One turn or mirror swaps these rows in pairs. Which row does each one swap with?
Sop: 35,53,-40,-188,122,-191,-55,-242,-206,19,-133,159,106,16,-38,-162,-217,-36,-5,-324
vule: -116,64,77,-65,98,-76,-190,-166,-175,-16,-110,70,-141,67,55,-229,228,179,-306,53
nuf: -135,80,3,10,224,-202,-206,-186,-35,-35,-141,58,-59,13,94,-184,250,42,-134,98
Tuk: -101,89,-73,27,-255,32,0,-154,-204,-151,-55,191,98,133,29,-191,-357,116,-45,-98
lil: -54,-83,-17,-89,148,-241,17,-105,-160,65,-203,109,75,-26,-71,-180,-248,-55,101,-296
feda: 11,4,-14,-116,124,-197,-43,-284,-202,-32,-211,150,91,-46,-17,-181,-183,-78,59,-328
godil: -141,-25,72,13,25,-6,-103,-264,-79,-11,-3,51,-120,146,117,-273,312,110,-128,-27
gupum: 98,-169,272,81,-180,-130,-260,39,-51,-112,-94,49,21,44,-29,-215,-76,9,-71,250
muzuv: -112,26,5,-4,-183,28,-80,-95,-148,-214,-105,226,40,186,49,-129,-422,119,24,-118
tikur: 91,-116,320,145,-18,-74,-113,81,12,-22,-49,80,-96,91,0,-137,-2,-80,-7,247
nev: 110,-137,332,54,-26,-2,-87,138,-21,-78,-123,-2,-27,98,-54,-264,7,16,19,189
vero: -19,-138,218,7,40,44,-110,153,13,-95,-226,-78,-51,164,-80,-301,-18,-124,-21,153
Zuzed: -74,117,86,110,29,-75,-63,-103,-145,37,-130,23,30,65,289,-201,299,66,-173,-39
zosar: -44,-123,295,105,-70,18,-250,12,-22,-100,-169,1,-131,49,-56,-159,38,72,74,227
sodin: -69,89,63,128,69,35,-172,-187,-172,15,-153,34,-49,-13,136,-262,304,58,-186,27
Zasat: 34,-96,244,173,57,-45,-328,180,-159,-160,-124,-42,-43,-72,-53,-198,-39,-39,-77,54
lilim: -72,-36,-29,-105,264,-129,-72,-83,-167,9,-150,128,33,9,-66,-143,-234,-100,13,-337
famaz: -256,85,-46,79,-158,38,-6,-64,-218,-259,-171,220,63,118,43,-155,-295,145,7,-136
sene: -250,63,120,86,146,-95,-74,-157,-110,14,-51,101,4,180,245,-175,251,-41,-164,14
zeki: -14,-63,13,-112,153,-311,-42,-223,-201,39,-226,145,27,-18,-10,-198,-231,-13,71,-276
daluv: 67,-8,134,-158,125,-248,17,-172,-167,22,-117,186,81,50,-39,-222,-240,-77,98,-289
bur: 61,-78,358,116,-70,-125,-94,89,-42,-75,-169,-33,-106,137,-101,-327,-44,32,-70,169
varur: 37,-12,206,52,-144,89,-315,34,-38,-272,-135,73,-69,30,1,-301,36,116,-116,145
guz: -164,26,-68,41,-162,45,34,-84,-178,-208,-117,214,23,177,27,-100,-400,63,-50,-52
gaso: -193,22,-39,61,-175,-59,-47,-70,-158,-251,-124,147,43,107,-60,-93,-403,70,61,-81
Pava: -115,-33,-34,-15,-184,79,-45,-72,-194,-184,-147,208,94,146,-42,-113,-412,70,-11,-57
bar: -128,24,-47,24,-171,19,5,-110,-129,-252,-115,242,44,140,-3,-70,-386,27,43,-59
turug: -111,94,14,91,-219,-76,-90,-237,-140,-244,-29,159,24,144,19,-196,-407,123,-14,-88
fibi: -69,5,31,-121,153,-185,-66,-205,-191,16,-197,106,44,43,23,-196,-214,-70,107,-387
zoga: -83,84,161,-37,156,-240,-137,-64,12,26,-60,27,-66,90,198,-131,237,-169,-48,-31
torur: 21,-40,54,-82,130,-230,-18,-260,-212,20,-229,101,60,-26,-38,-241,-232,-70,41,-318
vib: -46,-50,383,108,-103,-167,-178,100,-99,-88,-60,-42,-133,84,-65,-114,-34,-154,-132,119
defup: 76,-232,347,172,-77,-49,-198,142,-45,-99,-39,66,-52,32,19,-105,5,-93,-87,0
gop: -72,-16,1,-106,85,-263,-14,-287,-199,61,-209,111,110,25,25,-164,-195,-64,67,-303
letif: -110,-5,-57,-96,190,-190,-3,-184,-260,-17,-224,95,53,3,-25,-197,-207,-102,48,-328
pimum: 85,-170,403,100,-28,10,-245,25,-87,-158,-135,88,17,58,-85,-322,-44,18,-87,129
dodi: -82,154,33,-15,88,-143,-127,-217,-86,-7,110,32,-92,186,182,-217,161,59,-108,130
dod: 14,82,73,103,-21,-177,-155,-184,-69,-10,-168,51,47,127,328,-238,158,75,-281,3
pata: 78,45,269,104,-109,-7,-274,42,-45,-183,-46,28,-5,49,-75,-177,-55,-165,-144,210
laka: -34,20,-5,21,-191,-51,-19,-133,-198,-230,-79,226,46,151,12,-152,-456,97,-24,-44
Lomad: -143,68,-53,24,-210,87,-35,-82,-237,-190,-94,183,32,159,-3,-134,-387,-3,-39,-73
Lik: -104,145,64,66,105,-84,-73,-24,-169,76,-142,62,-32,139,188,-219,226,48,-319,-35
sunid: 0,108,161,15,60,-23,-217,-154,-128,122,-52,69,-19,62,209,-62,254,-45,-157,-17
vukil: -203,50,-34,-36,107,-69,-149,-117,-163,78,-114,10,23,75,142,-193,293,-83,-157,31

daluv swaps with famaz
sodin swaps with tikur
nev swaps with Zuzed
torur swaps with guz
sunid swaps with zosar
vukil swaps with gupum

